Questions about the grid below.
1) Which number is the third entry on the main diagonal?
2) Which number is the top entry of the column that holds the smallest entry?
3) Which number is the entry in the bottom-left corner?
4) Which number is the smallest entry in the first column?
5) Which number is the entry directly above 0?
6) Which number is the entry directly below -20?
7) Which number is the bottom-right entry?
8) Which number is the 3rd smallest entry?
[[ 14 -50 -12  -3  30  -1   1]
 [  0   4  23  10   9 -18  -5]
 [ 10 -17   6  -3  38   9 -18]
 [-13  16 -31  28   8 -11  29]
 [  6  -1  27 -18  15  16 -42]
 [ 14 -10 -11 -22  16 -30 -62]
 [  5  10   7  29  -2  32 -24]
 [ -5  29  21  24 -38   1  23]
 [ 22   4 -14 -14   4 -11  -3]
 [  9   1  15  16 -14 -15  36]
 [  6 -13 -28   3  -3  13  14]
 [-12 -14  -5   6  -9  23  34]
 [-19  24   4 -10  38 -20 -46]
 [ 30   2   5  24  23 -17 -26]
 [ 15  21   9   9  27 -44 -38]
 [ -8   2 -19  -3  20 -11  18]]
1) 6
2) 1
3) -8
4) -19
5) 14
6) -17
7) 18
8) -46

Questions about the array below.
1) Find the entry just right of 69.
2) Find the smallest entry.
3) Find the largest entry.
4) Find the entry directly above -7.
5) Find the second entry from the end, reading row by row.
6) Find the fifth entry from the end, reading row by row.
7) Find the entry directly above 7.
8) Find the largest entry in the last row.
[[-59  -9  54 -16]
 [ 69  -4  51  -7]
 [ 49   6   7   5]
 [-23  11 -25  10]
 [ 67   5  10   5]]
1) -4
2) -59
3) 69
4) -16
5) 10
6) 10
7) 51
8) 67

data = [[-0.2, -0.3, 2.2, 0.2, -1.8, -0.6], [0.8, 1.1, 1.8, -1.5, -0.7, -0.5], [-1.2, 0.0, -0.7, -1.1, -0.1, 0.0], [0.0, -0.3, -0.7, 0.0, 0.5, 0.5], [1.0, 1.3, 0.0, 0.4, 1.0, 0.0], [0.1, -0.2, 1.3, -0.2, -1.0, -0.6], [-0.4, 0.5, 0.2, 1.5, 0.0, -0.5], [1.9, -0.4, -0.7, 2.6, 1.7, 1.0], [2.3, -0.6, 0.6, 2.0, 1.0, 0.8]]
The entry just right of -1.0: -0.6
Read off the entry just left of 1.7.
A: 2.6
The fifth entry in reading order is -1.8
The entry just left of the smallest entry is 0.2
The entry just right of the largest entry -> 1.7
The second smallest entry: -1.5
Read off the 2nd largest entry.
A: 2.3
The entry just left of -1.0: -0.2
Read off the 1st entry in reading order.
A: -0.2
Read off the third largest entry.
A: 2.2
Read off the entry just right of 0.4.
A: 1.0

A =
array([[ -8.15,  21.45,   3.94,  16.33,  12.31,  12.34, -14.78, -12.79,
         12.73, -18.65, -11.38, -19.23],
       [ 15.77,  -8.90, -10.09,  -6.28, -13.16, -11.16,  13.78,  15.03,
          4.29,   7.87,  12.98,  13.07],
       [ -5.26,  10.55,  -2.61,   2.15,  -5.91,  10.62,   3.05, -10.16,
          1.58, -13.21,   1.48,  -2.41],
       [  5.29,  -7.93,  -1.66,  11.87,  -6.48,  -6.30,   2.31,  21.82,
         -2.55,  21.87,  15.54,  20.28],
       [  0.88,   4.78,   0.14,   4.75,  -2.08,  -2.53,   4.35,  -8.94,
          9.98,  -0.41,  -9.60, -11.95],
       [  7.21,  -6.16,  -1.23,   5.35,  -3.82, -11.46,  12.34,   1.69,
          0.46,  11.21,   3.84,   1.70],
       [  6.67,  16.76,   2.77,   6.76,  14.16,   5.86,  -4.51,  -8.99,
         11.60,  -3.58,  -2.34, -24.86],
       [  2.00,  12.49,   2.09, -11.28, -10.25,   1.36,   1.20,  13.64,
          6.98,  13.80,   3.28,  19.02],
       [ -0.91,  -6.67,   2.55,   3.09,   0.35,  -3.73,   7.82,   1.61,
          3.34,  12.71,   3.57,   5.51],
       [-21.80,  -4.91,   7.79,   9.07,   7.94,  -1.99,   9.67,   4.42,
         -2.54,   6.39,   0.51,   7.65]])
The entry just left of -2.41: 1.48
The entry just right of -10.09 is -6.28
The entry just left of -8.90: 15.77
The maximum: 21.87
The entry just right of 3.94?
A: 16.33
The entry just left of the smallest entry is -2.34
The entry just left of 3.94?
A: 21.45
The entry just left of the largest entry?
A: -2.55
The entry just right of 12.49?
A: 2.09
The entry just left of -1.23?
A: -6.16
The entry just right of the largest entry -> 15.54

Read these off the table that follows.
1) Give the maximum.
2) Give the entry just left of -3.00.
array([[ 0.39,  0.34,  0.05,  0.19,  1.28,  0.34,  0.95,  0.11,  1.56,
         0.45, -0.27, -0.03, -0.12,  0.85],
       [ 0.06,  0.25,  2.67,  2.42,  1.02,  0.07,  0.61,  0.05, -0.36,
        -0.21, -0.31, -0.61,  0.30,  0.42],
       [ 0.07,  0.11,  2.37,  0.49,  0.57, -0.28,  0.07,  0.55, -0.26,
         0.42, -0.42, -3.00,  0.40,  0.75],
       [ 0.57, -0.13, -0.94, -0.12,  0.87, -0.13, -0.58,  0.25, -0.48,
         0.06,  1.24,  1.15, -0.02,  0.50],
       [-0.07,  0.59, -0.26,  0.99,  1.24,  0.69,  0.73,  0.40,  0.70,
         0.69,  0.92,  2.82, -0.08,  0.90],
       [ 1.01,  0.29, -1.17, -1.12,  0.53,  0.00, -0.22,  0.69, -0.37,
         0.14,  1.50,  0.22,  0.48, -0.13],
       [-0.27,  0.88,  1.96,  1.85,  0.07,  0.84,  1.13,  0.32,  1.22,
         0.64, -0.72,  0.03,  0.45,  0.51],
       [ 0.36,  0.56,  2.54,  0.68,  0.25, -0.09,  0.61,  0.12,  1.12,
        -0.04, -0.09, -0.67,  0.23, -0.30],
       [ 0.06,  0.19,  1.10,  0.82,  0.50,  0.50,  0.73, -0.07,  1.44,
         0.66, -0.35,  1.14,  0.13,  1.13],
       [ 1.11,  0.78, -0.84, -0.33,  0.24,  0.75,  1.58, -0.16,  0.27,
         0.49, -0.33,  0.60,  0.24,  0.22],
       [ 0.79,  0.71, -1.20, -0.38,  0.17,  0.61,  0.96, -0.07,  1.67,
         0.34, -0.61, -0.20,  0.12,  0.13],
       [ 0.32,  1.19,  0.41,  1.61,  1.04,  0.55,  1.28,  0.30, -0.15,
         0.01, -0.09,  0.42,  0.75,  0.07],
       [ 0.53,  0.48, -2.28, -0.72,  0.22,  0.48, -0.02,  0.35, -0.74,
         0.81,  1.06,  2.17,  0.22,  0.75],
       [ 0.32,  0.17,  1.87,  0.65,  0.56,  0.03,  0.35, -0.03,  2.20,
        -0.09,  0.29,  1.01,  0.02,  0.02],
       [ 1.24,  0.36, -0.98, -1.28,  0.25,  0.39,  0.71,  0.28,  1.58,
         0.23,  0.00, -1.30,  0.17, -0.20],
       [ 0.89,  0.64,  0.54,  0.32,  0.42,  0.87,  1.77,  0.02,  1.34,
         0.45, -0.74, -0.13,  0.66,  0.44]])
1) 2.82
2) -0.42

Read these off the row that follows.
1) Report the entry just right of -21.1.
2) Report the minimum.
3) Report the entry just right of -108.6.
[-108.6  -21.1  137.9   16.0]
1) 137.9
2) -108.6
3) -21.1
